0: [3 6 6 5 5 5 4 8 5 3 5 7 6 2 3 5 6 5 4 4 3 3 5 3 6 3 3 2 5 5 8 7 6 4 4 2 0 4 5 4 3 7 7 6 7 3 8 3]
1: [3 6 9 5 3 4 3 5 0 7 8 2 0 6 5 5 3 7 7 2 1 5 4 5 4 6 5 2 8 5 5 4 4 4 6 5 3 7 3 3 5 0 7 6 4 7 3 4]
2: [5 3 6 3 6 3 3 4 7 1 5 5 7 2 4 4 7 4 3 3 4 6 3 3 5 4 5 4 4 5 6 6 8 5 4 3 3 6 7 4 6 6 4 2 4 1 8 3]
3: [5 4 7 4 3 3 5 8 7 3 4 4 0 2 5 6 5 6 3 4 4 4 5 4 4 4 3 6 5 5 5 3 5 5 4 4 4 6 6 4 5 7 4 4 3 2 8 6]
4: [4 5 8 3 4 5 2 5 3 7 5 2 2 6 6 5 5 8 7 3 5 4 5 0 3 7 4 6 6 7 7 2 4 5 2 9 5 7 7 5 6 3 6 7 1 7 4 7]
5: [4 3 2 6 5 4 6 5 4 3 4 6 4 4 6 1 4 3 6 6 3 4 6 6 6 4 6 4 4 4 3 5 4 3 6 3 4 5 3 6 7 7 4 1 4 2 6 5]
6: [2 4 4 6 6 6 4 8 0 6 5 7 8 3 6 3 6 3 9 7 3 1 7 7 3 2 6 0 9 5 6 3 1 3 6 2 4 1 1 6 4 7 2 6 2 6 8 7]
7: [6 5 5 5 5 5 4 7 5 5 3 6 4 4 0 3 4 3 4 4 6 4 3 2 3 4 2 7 3 2 4 2 5 3 3 6 4 5 5 5 7 5 6 4 4 4 2 4]
8: [4 7 3 5 5 6 6 5 5 5 4 5 4 5 4 6 3 4 4 5 5 3 5 6 5 5 3 3 3 4 4 4 4 5 4 3 5 2 5 5 1 5 5 6 8 6 2 4]
9: [4 6 6 5 6 6 3 5 3 5 5 5 5 3 3 5 5 3 5 4 5 5 4 4 2 5 2 3 7 4 6 3 6 5 4 5 4 5 3 5 3 2 4 5 3 7 3 5]
10: [2 5 8 5 4 4 4 4 1 4 7 4 2 4 8 3 5 5 6 4 2 5 4 4 4 6 5 3 7 4 6 4 7 5 4 5 4 6 4 5 6 4 4 4 3 5 6 6]
11: [6 5 3 5 4 5 4 2 4 6 5 4 4 5 7 5 4 4 5 5 6 5 5 5 3 6 4 7 5 5 3 2 3 6 3 7 8 4 3 5 3 3 3 6 4 8 3 7]
12: [3 8 2 6 7 7 5 4 1 2 6 7 2 1 7 4 5 0 3 7 2 5 4 7 3 4 5 3 7 2 6 5 8 5 6 3 3 3 0 8 2 6 4 3 6 5 6 5]
13: [6 7 4 4 3 4 7 7 7 3 4 3 1 4 1 7 3 4 1 5 6 4 3 4 4 4 3 6 1 4 3 4 4 5 7 5 5 5 4 4 3 4 6 3 6 3 5 2]
14: [5 6 6 3 6 6 1 1 3 5 5 3 4 3 8 7 7 5 3 5 6 7 4 3 1 6 5 7 6 7 8 3 6 8 4 9 6 7 4 6 4 1 3 5 2 7 5 7]
15: [5 7 3 4 4 6 3 3 5 6 4 4 3 5 3 6 4 4 3 4 6 6 4 3 4 5 4 7 3 4 6 3 4 5 6 7 4 5 4 5 4 2 7 4 4 6 3 4]
16: [4 4 4 5 6 5 3 7 4 5 3 6 8 4 3 2 5 4 7 4 5 2 5 2 5 3 4 5 5 4 5 3 3 2 3 5 3 4 6 4 6 8 5 6 3 5 5 5]
17: [4 6 9 3 4 4 3 4 4 4 8 3 5 6 3 7 4 8 5 2 3 6 3 6 5 5 4 1 6 6 7 9 7 5 6 1 2 5 6 3 2 1 7 7 6 6 5 1]
18: [2 6 3 5 4 4 6 5 4 6 5 5 5 5 2 4 4 4 5 5 5 3 5 6 5 4 4 2 4 4 4 6 4 3 6 2 5 2 3 4 3 4 5 6 7 5 4 3]
19: [6 1 2 3 3 1 8 4 9 3 3 4 7 6 4 4 4 6 2 5 6 4 5 4 8 3 7 6 0 6 1 6 3 2 5 4 5 6 8 3 7 7 4 2 5 0 7 3]
20: [4 5 8 5 2 3 4 7 3 5 6 2 0 5 4 6 3 6 5 4 3 4 5 3 5 5 3 5 5 6 4 4 4 4 5 6 2 6 5 4 6 2 6 5 4 4 5 4]
21: [4 5 6 4 4 4 3 4 5 6 5 4 6 6 4 4 5 6 5 2 5 4 4 2 5 6 3 6 4 5 6 3 5 4 1 6 4 6 8 4 5 4 6 7 4 7 3 6]
22: [6 4 3 3 4 5 6 2 7 3 4 3 5 6 2 7 4 5 3 4 8 7 3 6 5 4 4 6 1 4 4 6 4 6 6 4 6 4 5 3 2 2 4 3 5 4 3 2]
23: [4 3 6 6 4 4 5 5 2 5 6 4 1 7 7 1 3 5 6 5 1 3 5 3 5 7 6 4 6 4 4 3 6 2 4 4 3 6 3 5 8 4 6 4 7 4 5 4]
24: [5 3 6 5 4 4 6 6 4 4 5 4 2 5 5 4 3 5 4 4 3 5 4 4 5 5 5 4 4 4 4 5 5 4 7 3 4 5 5 3 7 4 5 3 5 3 6 3]
25: [5 4 6 4 7 4 2 6 4 2 5 7 9 1 1 4 7 3 6 4 6 6 3 4 3 2 3 3 5 4 7 5 7 4 5 4 3 5 6 4 6 5 2 5 2 3 4 5]
26: [3 5 5 5 6 7 4 3 3 6 5 6 9 5 3 6 5 3 6 5 5 4 4 7 4 4 3 2 7 4 6 5 3 5 4 2 7 1 4 5 0 4 2 9 3 9 3 5]
27: [4 5 0 3 5 5 6 5 6 4 2 5 7 4 7 4 6 6 4 6 5 2 8 5 7 2 9 4 3 6 5 6 1 5 3 3 3 4 5 4 4 8 6 3 6 3 8 4]
28: [5 6 5 4 4 5 4 7 4 3 5 1 1 0 4 7 5 5 4 6 4 5 6 6 3 3 5 4 6 6 6 5 2 6 8 5 4 6 1 4 5 4 3 2 3 3 7 6]
29: [4 3 8 3 4 4 4 4 6 6 4 5 9 9 5 5 5 7 6 1 5 4 3 4 5 6 4 3 5 5 6 5 5 4 1 4 5 4 9 3 2 4 6 9 3 7 3 4]
30: [6 3 2 4 6 4 4 0 5 3 6 5 9 4 5 5 7 4 4 5 5 8 5 7 5 3 7 3 3 5 4 8 4 6 9 3 5 4 4 3 5 3 4 2 4 3 4 3]
31: [5 2 7 4 5 4 4 6 5 3 4 3 8 0 3 5 6 5 7 5 5 5 5 6 3 1 6 3 7 6 5 6 3 4 8 3 5 5 5 3 5 5 1 4 0 2 7 6]
32: [6 4 0 5 8 5 5 3 5 4 4 6 7 4 1 2 4 1 4 5 7 6 3 5 4 3 4 7 2 2 3 3 5 4 6 5 5 5 4 5 7 4 3 1 5 4 2 4]
33: [5 5 6 2 5 5 1 7 4 8 3 4 4 6 1 2 5 6 7 3 6 4 5 0 3 5 3 9 2 5 6 1 3 3 3 8 1 7 6 3 9 4 8 4 2 5 2 6]
34: [6 3 4 6 4 4 7 5 6 3 5 8 5 5 2 3 4 3 4 3 6 4 3 5 6 5 2 5 3 1 3 5 8 3 4 2 6 3 6 6 5 6 3 4 5 3 3 2]
35: [5 5 5 4 2 4 6 7 5 2 6 2 1 0 4 9 4 5 3 7 5 4 5 9 3 3 5 2 6 6 3 7 3 7 9 2 7 5 2 3 1 4 1 4 3 2 8 5]
36: [5 7 1 5 6 6 4 3 5 5 4 7 5 4 3 3 5 2 3 5 5 4 4 3 4 6 4 6 3 2 5 3 6 5 4 5 4 4 3 6 5 5 6 3 7 5 3 3]
37: [4 4 6 6 4 5 4 6 4 6 4 4 4 5 2 4 3 5 6 4 5 4 5 5 4 5 4 5 5 4 3 4 3 4 6 5 6 3 5 3 5 2 4 5 3 5 2 5]
38: [4 6 2 2 3 6 5 3 5 5 4 3 6 4 7 9 4 5 2 6 5 4 6 7 4 4 6 4 4 6 5 6 3 7 5 3 6 3 3 5 0 5 4 5 6 6 6 6]
39: [4 3 3 5 5 4 4 6 5 7 2 6 7 6 5 2 5 4 7 4 5 2 6 2 6 4 5 6 5 4 4 2 2 3 2 6 5 4 6 6 5 7 5 6 4 5 4 6]
40: [6 1 6 4 3 2 5 4 7 4 4 4 7 6 2 4 4 8 5 3 5 6 4 4 5 4 5 5 3 5 3 6 3 4 6 5 5 6 9 2 7 4 4 5 3 2 5 3]
41: [5 5 9 6 6 3 2 1 4 1 7 5 1 3 7 5 5 5 3 3 2 9 1 4 3 7 2 3 7 3 6 5 9 6 3 4 5 8 7 5 5 2 3 3 4 3 6 4]
42: [5 4 7 3 4 4 3 3 5 3 5 3 3 4 7 6 6 7 4 4 4 7 4 4 3 6 5 5 5 7 6 5 5 6 5 6 5 7 6 4 5 3 3 4 2 4 6 6]
43: [5 3 0 5 4 5 7 1 6 6 3 4 6 6 9 4 6 4 4 6 5 4 7 7 6 5 8 6 3 5 2 3 1 5 3 6 8 3 4 6 2 6 3 5 5 6 4 6]
44: [5 1 3 6 6 4 5 2 4 5 4 5 9 8 5 2 5 5 7 4 5 4 5 5 6 4 6 4 5 4 4 5 4 4 4 2 6 4 5 4 6 5 3 6 4 6 3 4]
45: [5 5 6 4 6 5 4 4 4 5 6 5 6 4 2 5 5 4 5 4 6 6 3 4 1 4 3 4 4 4 6 4 5 5 5 5 5 4 4 5 4 3 4 5 3 5 4 5]
46: [3 6 5 5 6 7 4 4 3 6 5 5 9 5 3 5 5 4 6 5 6 4 4 7 4 7 3 1 7 4 6 6 3 5 4 2 6 0 4 6 0 3 3 9 3 9 3 5]
47: [5 3 0 3 4 5 7 4 8 4 2 5 8 4 7 4 6 4 3 6 6 3 6 5 6 4 7 6 2 5 3 4 3 5 3 5 6 3 6 6 3 9 3 4 4 3 6 6]
48: [5 3 5 5 5 4 6 2 6 2 5 6 7 4 6 5 5 4 3 6 5 6 3 9 4 5 4 3 4 3 5 6 8 5 3 3 5 4 5 5 2 5 2 5 5 4 5 3]
49: [6 3 3 4 4 4 5 1 6 4 4 5 5 4 8 6 6 4 3 5 6 6 5 5 4 6 6 6 4 5 4 3 5 5 3 7 8 5 6 5 3 6 1 4 3 4 4 6]
50: [4 5 0 4 5 6 6 5 7 5 3 5 7 5 6 4 6 5 4 6 5 2 8 5 7 3 7 4 3 7 5 6 2 4 4 4 3 3 4 5 4 8 6 3 6 3 7 5]
51: [3 6 5 1 2 4 2 5 6 6 4 2 4 4 7 8 6 8 3 4 3 4 7 3 5 4 6 3 6 9 8 6 3 6 5 5 1 6 5 3 3 5 8 5 4 4 9 4]
52: [5 4 7 4 4 4 5 5 6 4 4 4 4 5 5 6 4 6 4 2 4 4 5 5 4 5 3 4 5 6 4 4 5 5 3 4 6 5 7 5 3 4 4 7 4 5 5 5]
53: [3 4 7 6 2 3 8 8 4 6 5 4 1 7 5 4 1 7 6 4 2 1 4 5 6 6 4 3 6 4 2 5 4 3 2 2 4 3 4 4 2 5 6 7 6 5 4 3]
54: [4 8 3 5 5 7 2 5 3 6 5 5 6 4 4 4 4 2 4 5 5 3 5 3 5 4 5 5 5 3 6 3 6 5 5 5 4 3 2 6 4 3 7 4 7 8 3 4]
55: [4 7 0 5 8 7 2 1 1 6 5 7 7 4 6 2 7 1 5 5 4 6 4 3 5 4 5 5 5 3 7 4 6 4 4 7 3 4 1 7 7 4 5 3 6 7 3 5]
56: [6 5 3 3 4 4 5 2 8 4 4 3 5 5 2 9 4 5 1 5 7 6 4 6 4 5 4 6 1 6 3 5 4 6 7 5 6 4 5 4 2 3 4 4 5 3 3 3]
57: [2 8 4 5 6 7 3 5 2 6 6 6 4 4 7 5 5 2 5 5 3 3 4 4 3 5 2 2 7 2 6 3 6 5 1 5 4 2 2 8 1 5 5 8 6 9 4 6]

[4 4 7 6 5 6 2 5 1 5 5 2 2 1 9 5 6 4 7 5 5 5 6 6 1 4 5 3 9 6 6 3 3 5 5 6 6 6 2 6 4 4 0 5 0 7 6 9] 10 28 9
[4 2 2 5 5 4 3 1 1 6 5 4 8 9 5 2 5 6 8 3 4 6 5 3 7 5 8 3 3 6 3 6 2 2 6 4 3 5 4 3 9 0 6 4 6 6 1 4] 44 37 30
[4 4 3 2 4 4 3 4 6 3 4 2 9 3 4 6 6 7 5 5 6 5 7 6 4 1 8 3 4 9 5 7 0 5 8 3 4 5 5 2 4 4 2 3 4 2 7 5] 31 30 27
[5 4 6 4 4 4 4 5 3 5 5 4 5 6 2 4 3 5 6 4 5 5 4 4 4 5 4 5 5 5 3 3 3 4 6 5 5 5 4 4 5 3 5 5 3 5 2 5] 37 45 9
[4 7 0 6 7 7 3 1 1 5 5 8 6 3 5 3 6 2 4 5 5 6 4 2 4 4 6 5 5 3 7 4 6 5 5 6 4 4 2 7 6 4 6 2 6 7 3 4] 55 36 54
[4 4 8 4 4 5 3 3 6 6 4 6 9 8 4 5 2 7 5 1 4 5 3 3 5 7 3 3 5 6 6 4 5 4 0 4 5 4 9 3 2 4 6 9 4 6 3 4] 29 21 52
[5 4 0 5 5 5 8 2 8 2 4 7 5 3 5 5 5 2 1 6 5 5 3 8 6 4 4 3 3 2 2 6 7 5 5 1 6 3 4 6 1 7 3 2 8 3 6 3] 48 34 8
[4 7 3 5 5 5 4 3 6 6 3 6 8 6 3 5 5 4 4 2 6 5 4 4 5 5 3 4 4 4 6 5 6 5 3 4 4 3 6 5 2 5 7 7 6 7 2 3] 8 21 36
[5 3 6 4 5 4 3 5 5 4 4 4 7 7 0 3 5 6 5 3 6 6 4 2 5 4 4 6 2 6 3 5 4 3 6 6 3 6 7 2 8 2 6 4 3 3 3 4] 40 37 7
[4 4 5 7 5 7 5 7 4 3 4 6 4 1 4 6 4 1 6 7 6 2 5 9 2 4 2 3 8 1 2 4 4 5 6 2 8 1 2 7 0 7 0 6 3 7 4 6] 26 46 8
[5 7 2 4 4 7 4 6 4 4 5 2 2 3 2 6 4 5 3 6 5 5 7 5 4 2 5 5 2 6 4 5 1 6 9 4 3 5 2 2 5 2 6 2 6 3 5 5] 28 13 15
[5 4 5 5 4 3 4 3 3 3 5 3 1 3 7 3 5 3 5 5 4 7 5 3 3 6 4 7 7 3 5 2 6 5 4 6 6 6 3 6 7 5 2 2 2 4 5 7] 10 42 49
[5 6 5 4 3 5 5 7 4 3 5 2 1 0 4 7 5 5 4 6 4 5 6 5 3 2 5 6 6 7 5 5 3 6 8 6 4 6 2 4 4 4 3 2 3 1 7 7] 28 35 3
[3 4 5 4 4 3 4 4 5 3 5 5 5 5 4 4 5 5 5 4 4 5 4 4 6 4 6 4 3 5 5 6 5 4 5 5 3 6 6 3 7 5 4 3 5 2 6 4] 24 2 40
[6 3 5 5 5 4 5 4 4 2 6 3 5 1 4 7 5 4 4 6 4 6 4 8 4 2 6 3 6 5 4 7 5 5 9 3 6 5 3 3 4 4 0 2 0 3 6 5] 31 35 28
[5 6 4 5 4 5 3 5 2 6 6 2 5 5 3 6 4 5 6 4 5 5 4 5 4 4 5 4 4 5 4 5 2 6 8 5 3 4 2 2 4 0 5 4 4 6 2 5] 37 15 45
[5 1 6 5 4 2 6 3 5 5 4 5 7 8 8 3 5 6 6 3 2 4 5 6 7 6 7 2 6 5 3 7 5 3 3 2 5 5 8 4 5 6 3 6 4 4 5 4] 44 52 29
[5 1 5 4 4 3 4 6 8 6 3 5 9 7 0 3 4 6 6 2 7 4 4 4 5 2 3 6 1 5 3 5 2 2 5 4 5 3 9 3 6 3 4 6 3 3 2 3] 40 37 44
[5 5 3 4 5 5 5 4 5 4 3 5 5 4 3 4 5 3 4 4 5 5 4 5 5 3 5 5 4 4 4 5 5 4 5 4 4 3 4 5 4 6 4 2 6 4 5 3] 36 18 24
[5 3 1 4 6 4 5 4 6 5 3 6 9 6 3 3 5 4 5 5 8 5 5 3 6 3 6 5 3 5 4 5 4 3 4 4 4 4 6 4 6 5 6 4 4 4 4 4] 44 16 39
[6 2 7 6 5 2 4 4 4 3 5 6 2 4 4 1 5 4 5 3 2 6 3 2 6 4 5 5 3 3 5 4 9 3 4 4 3 8 7 4 9 4 4 1 5 2 5 3] 24 2 23
[3 7 3 2 5 5 3 6 5 4 5 4 8 4 3 6 6 6 5 4 4 4 6 4 5 2 7 2 5 3 7 7 3 5 7 4 1 4 4 3 4 4 6 4 6 4 7 4] 0 18 50
[5 2 7 6 5 4 5 6 5 4 4 5 5 4 1 5 3 4 4 4 5 6 3 5 1 4 1 6 5 3 4 3 6 5 4 4 7 5 6 4 5 5 3 5 2 4 3 6] 45 37 7
[3 5 5 6 4 4 5 4 1 6 6 3 5 5 8 4 5 5 6 4 2 5 5 6 5 5 7 2 7 5 5 5 4 5 5 4 5 4 3 5 4 3 4 5 4 6 5 6] 10 37 24
[6 4 5 5 4 3 6 4 4 2 7 5 0 4 6 5 3 3 3 5 3 6 3 4 5 7 4 5 4 2 3 4 9 5 4 3 5 7 4 9 5 4 4 1 5 3 5 3] 24 41 34
[5 4 4 5 3 4 6 5 4 3 5 4 2 4 4 5 4 5 4 6 3 5 4 6 5 4 3 3 5 4 3 5 4 5 7 3 5 4 3 5 4 5 5 3 5 5 4 4] 24 18 37
[5 2 5 7 6 5 2 4 0 7 8 6 8 7 3 0 4 3 9 3 5 6 3 3 3 6 3 7 7 3 3 1 4 2 4 7 6 5 5 6 8 2 2 5 1 8 0 7] 37 44 9
[6 6 2 5 6 6 5 4 4 5 4 5 2 3 3 4 3 1 3 6 6 6 4 4 4 5 3 7 3 2 3 2 6 6 5 6 6 4 3 6 5 4 5 2 5 5 3 5] 36 15 32
[8 2 2 4 5 4 7 3 9 3 1 7 7 6 3 4 5 3 1 5 8 5 3 4 6 6 2 8 0 2 2 3 6 3 2 4 7 3 9 6 3 8 3 4 5 3 3 3] 34 47 49
[5 4 0 3 5 4 5 1 8 4 3 6 9 8 3 2 6 4 2 4 7 6 5 1 8 3 8 7 0 6 4 5 4 3 4 6 2 5 7 3 9 6 8 0 9 2 4 2] 19 50 32
[6 3 6 4 4 3 2 4 5 6 4 4 7 6 0 3 5 6 6 3 6 6 4 2 5 4 5 7 2 6 5 5 3 2 6 6 3 6 7 2 8 3 6 4 3 4 2 3] 40 33 37
[4 6 7 4 3 4 6 7 4 3 5 3 0 1 7 6 5 5 2 6 2 4 5 5 4 5 4 4 6 4 5 4 7 6 5 5 4 6 2 5 3 6 5 3 5 3 8 6] 3 28 10
[4 5 1 4 7 6 4 4 5 3 4 6 8 2 6 6 7 3 5 5 6 3 6 5 4 2 6 3 5 5 7 6 4 5 6 4 4 3 3 5 3 8 4 3 5 4 8 5] 50 27 38
[5 6 2 6 7 5 4 3 4 5 4 7 4 4 3 4 6 1 3 5 5 4 4 3 5 4 4 6 4 2 4 4 5 5 3 5 4 4 3 6 5 5 6 3 7 5 3 3] 36 54 32
[5 3 6 4 3 3 5 6 7 4 4 3 4 4 2 6 3 7 3 4 6 4 4 5 4 4 2 6 2 5 2 4 4 5 5 4 6 4 7 4 4 4 4 6 4 3 4 5] 52 37 40
[5 5 6 4 4 3 5 0 3 5 6 4 5 7 7 5 4 6 4 3 3 7 3 5 5 7 5 3 5 5 5 6 6 5 5 5 5 6 5 4 5 1 4 5 4 5 4 4] 42 10 52
[4 1 6 4 4 2 7 3 5 5 4 5 8 8 8 4 4 7 6 4 3 5 4 6 8 6 7 2 5 5 3 6 4 4 2 1 4 5 8 5 5 6 3 7 4 3 6 4] 44 52 29
[4 5 7 4 6 5 1 2 2 7 5 4 8 8 5 4 4 5 8 3 5 6 4 3 4 4 5 4 5 6 6 4 4 4 4 6 5 5 7 4 6 2 5 8 2 8 3 5] 21 29 45
[4 4 2 4 5 3 4 0 4 4 7 3 9 9 8 4 6 7 5 4 1 8 6 5 8 4 9 1 3 8 5 9 5 5 8 3 3 6 4 2 7 0 5 2 7 3 5 2] 30 44 24
[5 4 6 7 4 3 7 7 7 4 4 7 4 7 1 3 2 5 3 2 3 2 3 2 8 5 2 4 1 3 4 4 7 2 2 1 1 3 8 3 6 7 9 6 8 2 4 0] 34 0 24
[4 6 6 4 3 4 5 6 3 2 5 3 0 1 7 7 4 5 3 6 3 3 5 5 3 5 3 5 6 4 6 3 6 6 4 5 4 6 3 5 3 6 5 3 5 4 7 6] 3 28 10
[5 3 6 5 4 4 5 5 6 6 3 4 7 7 1 4 3 5 5 3 6 3 4 3 5 4 3 5 3 3 2 3 3 4 3 4 6 3 7 4 5 4 4 8 3 6 1 4] 37 21 52
[3 5 3 5 2 4 7 5 5 3 4 3 0 5 8 5 3 5 3 5 2 4 5 6 7 5 7 3 4 6 5 6 5 5 4 4 3 4 3 5 3 6 5 4 7 3 7 4] 24 5 50
[7 3 2 3 5 6 2 1 5 7 3 3 8 5 2 4 6 4 5 4 8 7 4 3 3 3 5 8 3 6 4 3 1 5 6 9 5 5 5 4 6 3 4 4 2 6 1 7] 15 11 45
[6 5 4 4 2 5 7 7 7 3 3 2 0 2 4 8 3 5 1 6 6 3 4 6 2 5 2 6 3 5 3 4 3 6 4 5 6 3 5 5 1 6 4 5 5 3 5 5] 13 3 56
[3 4 5 4 5 4 4 5 4 4 5 6 7 3 6 4 6 5 7 5 2 3 6 5 5 2 5 2 7 6 7 6 5 4 5 3 1 4 6 4 6 7 4 4 5 4 8 5] 0 16 5
[6 3 0 4 3 4 6 4 5 6 2 2 4 6 6 5 5 6 4 6 7 4 6 5 5 4 7 8 2 6 1 3 0 5 6 7 7 5 3 4 7 3 4 2 3 4 3 7] 43 11 49
[3 3 4 5 6 4 5 8 4 3 3 5 4 0 5 2 6 3 7 7 4 2 6 5 5 3 5 4 7 4 4 3 4 4 6 5 5 5 3 6 7 9 1 3 2 2 8 7] 5 31 16
[4 3 4 5 5 5 5 8 4 3 3 5 4 0 6 3 5 3 6 7 5 3 6 5 4 2 6 4 7 3 4 4 3 4 6 4 3 5 3 6 7 9 0 2 2 3 7 8] 5 31 28
[7 2 2 4 5 4 7 3 9 4 1 8 7 6 3 4 5 4 1 4 7 4 3 4 6 6 2 9 0 1 3 3 6 4 1 4 7 4 9 5 4 8 4 5 6 3 3 3] 34 47 7
[5 3 6 5 5 4 3 5 5 5 4 4 7 7 0 3 4 6 6 2 6 6 4 2 5 4 4 5 1 6 5 5 4 3 6 6 3 6 8 2 9 3 6 4 4 4 3 3] 40 21 37
[5 4 7 3 4 5 5 3 7 4 4 4 4 4 8 6 6 5 3 4 4 5 5 4 5 6 5 5 5 6 6 5 6 6 2 5 6 5 7 5 3 5 5 7 4 5 6 5] 52 42 49
[4 6 6 4 5 4 4 4 5 5 6 5 5 6 3 5 4 5 4 3 4 5 4 3 6 5 4 3 4 5 7 7 6 4 5 4 2 4 6 3 4 3 7 5 6 6 4 2] 17 18 24
[4 5 4 3 3 5 2 3 3 6 5 2 5 5 7 4 6 6 5 5 5 5 6 4 3 4 7 5 5 7 5 4 2 6 5 7 5 5 4 4 5 3 4 5 3 5 5 7] 42 11 14
[5 3 3 5 5 4 6 2 3 5 5 5 3 6 8 3 5 4 5 5 4 5 4 5 6 5 6 4 5 3 3 4 6 5 3 4 6 5 4 6 6 5 4 3 5 4 4 5] 5 24 49
[4 6 6 4 3 4 5 8 6 4 5 5 5 5 2 7 3 7 4 4 4 2 5 5 4 3 4 2 4 7 6 7 3 5 6 2 2 4 6 3 2 5 7 6 6 3 7 2] 0 18 52
[4 5 4 6 7 5 5 3 4 5 5 6 6 3 7 4 5 3 5 6 3 4 5 5 4 4 5 4 6 4 5 4 6 4 5 3 5 4 3 6 5 6 3 3 4 4 5 2] 5 48 36
[4 3 6 6 3 4 5 5 1 5 5 4 1 3 7 3 5 3 6 6 4 5 6 4 3 5 5 5 7 4 4 3 3 4 5 7 7 7 2 6 7 4 2 2 1 5 5 8] 10 11 42
[5 3 0 6 4 4 6 2 2 5 4 4 1 5 9 2 3 4 5 7 4 4 6 4 6 6 9 5 5 5 3 5 3 3 5 5 5 6 1 6 7 5 4 0 5 5 5 6] 5 23 43
[5 5 1 4 5 6 5 5 7 4 2 6 7 3 1 5 5 2 2 5 7 3 5 2 5 3 4 4 2 4 5 4 3 5 5 5 3 3 5 5 5 6 6 4 5 4 4 4] 36 7 50
[4 3 4 3 5 4 2 4 5 7 4 5 9 9 4 4 6 6 8 2 6 5 6 1 6 5 5 6 3 6 6 4 3 3 2 7 4 5 8 3 7 4 6 7 4 5 2 4] 21 39 29
[4 6 7 2 4 5 5 8 9 5 3 5 4 4 6 8 5 6 4 4 6 1 5 3 4 5 2 5 5 6 7 3 4 5 0 4 5 3 8 5 0 9 6 9 4 4 7 4] 52 3 21
[4 3 4 5 4 4 6 7 5 5 3 5 6 4 5 3 4 6 8 5 3 2 7 6 6 3 7 1 6 5 3 6 3 3 5 1 3 3 4 5 6 7 4 6 5 3 6 5] 5 18 50
[4 4 7 5 4 5 3 6 0 5 6 3 4 2 7 4 5 5 8 5 3 5 6 5 3 4 6 1 9 6 5 5 3 4 6 4 5 6 2 4 5 3 1 5 1 6 6 9] 10 31 28
[3 5 3 4 2 3 8 5 5 3 5 3 1 5 8 5 4 6 3 6 2 3 5 6 6 6 6 3 5 5 3 5 5 5 4 4 4 5 3 5 2 6 5 3 7 3 7 3] 24 53 5
[5 7 4 7 8 5 5 2 2 3 5 9 7 5 2 2 5 0 4 4 4 6 2 4 5 4 4 3 5 1 5 7 9 3 4 2 2 4 3 5 6 4 5 3 7 6 3 2] 36 55 34
[5 2 9 3 4 2 2 5 4 3 6 3 3 3 6 6 6 7 6 2 2 7 4 4 3 6 4 5 5 7 5 5 6 5 5 6 5 8 7 3 8 3 3 4 0 3 7 5] 42 10 20
[5 6 3 7 8 5 4 2 3 4 5 9 7 4 2 2 5 1 5 5 6 6 1 4 5 4 4 2 5 0 6 6 9 3 4 2 3 3 3 6 6 4 5 3 7 5 3 1] 36 34 55
[4 8 3 5 6 7 4 4 2 6 5 5 3 4 3 5 4 2 4 5 5 6 4 4 3 4 3 4 5 3 5 4 5 4 5 5 4 3 1 6 3 3 7 5 6 7 3 4] 54 9 15
[4 4 3 6 5 5 6 5 3 6 3 6 2 6 8 0 5 3 7 5 3 3 5 3 6 6 6 6 5 2 4 1 5 3 0 6 5 4 3 8 6 8 5 5 5 7 3 6] 39 23 16
